(in the rows, 128 means zero)
Each path below is one point turned by a fixed rotation once a step. After each direction that follows a path, write how fast that rotation turns it, in degrees each step (0 if it stays still).
Each turn is a multiple of 5 degrees from 10 to 175, or 0.
Each row of a path follows its step; steps can be skipped.
Path 1:
step 1: [121 115 137 127 141 127 135 126 125 127 137 119 127 129 124 127 134 131
 119 130 137 135 128 131 135 128 134 128 122 140 138 111 123 130 123 119
 122 132 132 123 124 126 127]
step 7: [120 124 132 139 129 130 126 139 139 121 140 134 136 132 121 131 127 124
 127 126 123 123 126 144 134 124 130 130 126 111 132 117 129 134 122 130
 126 130 125 122 124 127 119]
step 9: [130 122 139 126 123 140 135 119 130 135 133 120 128 118 141 119 122 131
 129 134 127 127 137 135 129 127 124 135 121 132 130 116 138 130 137 130
 125 129 127 115 131 132 123]
step 11: [124 116 131 132 129 138 125 131 123 125 126 137 140 130 127 118 132 127
 131 111 131 131 138 132 133 115 136 129 128 123 138 118 122 129 118 124
 120 122 134 129 125 130 129]
step 15: [128 116 133 125 120 125 129 126 122 114 123 128 125 133 135 131 134 121
 128 116 133 129 133 134 139 128 137 137 122 122 127 124 145 133 123 120
 129 121 129 122 118 130 122]
step 16: [126 128 137 133 131 137 120 121 123 141 127 134 121 125 124 122 131 135
 127 127 130 119 129 123 132 120 139 140 139 130 117 120 122 124 122 128
 121 127 136 116 126 132 122]
step 20: [114 116 127 138 129 129 129 125 127 132 122 131 122 138 127 126 136 122
 127 133 138 121 133 129 133 128 122 133 125 122 113 129 137 128 129 131
 120 135 133 114 132 127 115]
step 21: [145 125 134 134 129 134 130 129 125 124 126 132 126 135 120 121 124 132
 131 130 135 126 121 138 122 113 125 130 135 128 133 111 134 126 133 123
 122 117 133 120 127 135 126]
[131 128 128 124 130 125 130 129 129 130 128 126 129 126 130 128 126 124
 129 131 126 127 131 128 126 130 129 127 123 131 129 130 127 130 126 125
 127 127 127 124 130 130 129]
80
[133 126 129 128 132 129 127 124 124 129 131 129 127 130 127 126 127 130
 130 128 127 128 127 125 127 128 130 128 130 126 131 130 128 125 126 128
 125 128 129 130 129 129 127]
140
[128 128 125 127 126 128 129 123 128 129 126 130 130 127 126 126 128 126
 127 129 135 127 126 127 127 128 127 128 128 129 131 128 125 128 125 127
 132 129 131 127 124 129 127]
145
Path 2:
step 1: [135 117 122 130 130 131 118 143 124 134 130 136 131 126 114 135 131 124
 131 136 132 136 120 115 128 129 141 127 125 121 133 129 137 121 118 130
 129 121 128 131 125 119 128]
step 2: [132 130 135 110 129 143 140 120 127 126 131 132 121 128 129 129 121 123
 126 124 134 120 134 126 122 131 124 128 133 138 139 129 133 122 135 138
 122 120 137 133 128 136 130]
step 3: [124 121 131 128 132 122 121 121 139 129 122 122 123 131 137 132 134 123
 120 127 120 127 125 137 130 108 129 129 124 130 114 134 119 128 137 123
 125 130 128 143 124 124 126]
step 5: [130 125 139 135 131 144 135 137 124 128 138 144 124 121 136 122 133 136
 135 137 122 123 126 128 126 127 124 133 124 133 134 134 135 128 123 133
 142 133 135 128 133 133 132]
step 6: [125 131 131 117 139 128 121 130 139 137 121 132 139 136 116 136 133 124
 123 127 134 115 131 131 139 120 117 134 132 121 130 124 126 130 126 134
 131 120 128 137 128 124 124]
step 7: [130 127 122 117 125 118 128 125 124 121 133 123 130 123 128 138 127 126
 128 131 134 128 135 125 119 128 136 118 116 121 128 145 129 130 129 130
 113 135 132 132 111 130 132]
step 11: [123 118 130 121 128 134 129 139 129 131 119 118 124 134 135 128 146 130
 116 132 127 133 130 123 120 126 125 124 137 135 133 129 129 126 121 138
 123 132 145 138 125 132 128]
step 13: [132 114 136 135 127 122 129 125 124 124 134 131 129 125 124 127 125 132
 137 129 138 131 138 133 134 125 133 133 119 132 116 137 140 115 127 113
 137 131 127 131 124 132 120]
[126 130 129 125 126 133 129 126 128 128 126 126 129 130 130 128 131 129
 126 129 127 131 127 130 127 126 125 128 126 127 128 128 127 129 131 130
 134 125 126 127 129 128 130]
120
Path 3:
step 0: [125 122 132 141 135 123 121 129 119 124 135 138 126 123 128 121 135 136
 129 130 129 126 139 130 121 129 129 122 129 143 134 120 127 121 140 133
 135 131 133 120 125 137 124]
step 1: [125 131 127 125 111 128 128 117 130 135 121 134 134 124 123 124 130 130
 140 124 123 140 129 130 129 117 115 123 125 127 132 120 134 130 130 135
 126 127 128 139 137 134 134]
step 4: [119 130 118 121 125 138 131 132 120 135 133 126 129 126 127 125 133 128
 128 131 128 117 140 136 132 125 120 131 121 116 136 128 124 132 131 132
 126 127 124 132 133 140 112]
step 7: [119 126 127 121 122 132 136 123 124 128 136 127 120 135 146 130 127 125
 125 127 138 124 121 138 129 124 116 126 133 123 125 125 121 134 123 122
 126 132 127 113 128 135 135]
step 12: [120 117 135 129 138 125 124 126 130 127 136 131 132 127 137 127 122 130
 136 130 123 127 136 125 122 133 116 129 121 122 133 122 136 120 123 123
 140 128 132 128 139 130 114]
step 15: [132 123 138 127 129 124 136 130 144 127 136 126 123 142 131 128 124 130
 139 127 130 128 123 141 131 130 128 129 120 128 134 133 124 133 127 138
 127 132 132 117 128 126 113]
step 16: [117 139 124 130 121 133 131 133 128 124 132 129 134 123 128 131 128 137
 118 123 131 121 130 132 131 133 116 130 118 122 114 128 117 130 128 118
 124 130 137 120 138 132 130]
step 21: [126 134 130 137 129 109 128 126 129 132 127 128 128 125 126 119 124 133
 131 131 119 143 134 125 130 120 124 129 123 119 126 116 137 127 125 127
 142 126 127 120 135 128 131]
[131 126 131 126 129 130 129 126 129 130 130 130 127 126 129 131 130 128
 128 129 129 123 128 130 130 130 127 128 131 126 131 129 131 129 124 128
 131 132 127 130 127 130 129]
140
[129 128 133 130 127 127 124 126 126 131 128 126 131 127 128 128 124 130
 128 126 132 125 126 128 127 131 127 130 126 129 128 131 128 126 128 128
 128 128 127 127 129 124 127]
110
[129 129 130 128 131 127 128 130 127 125 129 128 130 129 128 128 127 130
 130 128 125 130 127 124 128 129 132 128 133 126 130 132 131 124 127 129
 126 130 130 126 126 128 128]
120
[128 128 126 128 133 128 127 128 127 130 131 126 129 127 129 128 128 125
 124 132 128 128 131 127 127 128 128 129 128 123 127 126 130 128 130 124
 128 127 126 124 130 127 128]
80
[129 133 128 124 128 126 126 125 128 129 127 130 130 132 124 126 127 127
 127 131 130 129 127 127 129 127 132 125 130 128 130 125 127 129 126 127
 130 129 127 130 130 124 130]
90
[126 126 126 129 126 131 127 129 128 131 130 127 128 128 128 124 126 127
 132 129 128 130 125 128 128 126 127 131 129 125 128 125 128 129 123 129
 126 131 128 127 126 127 125]
130
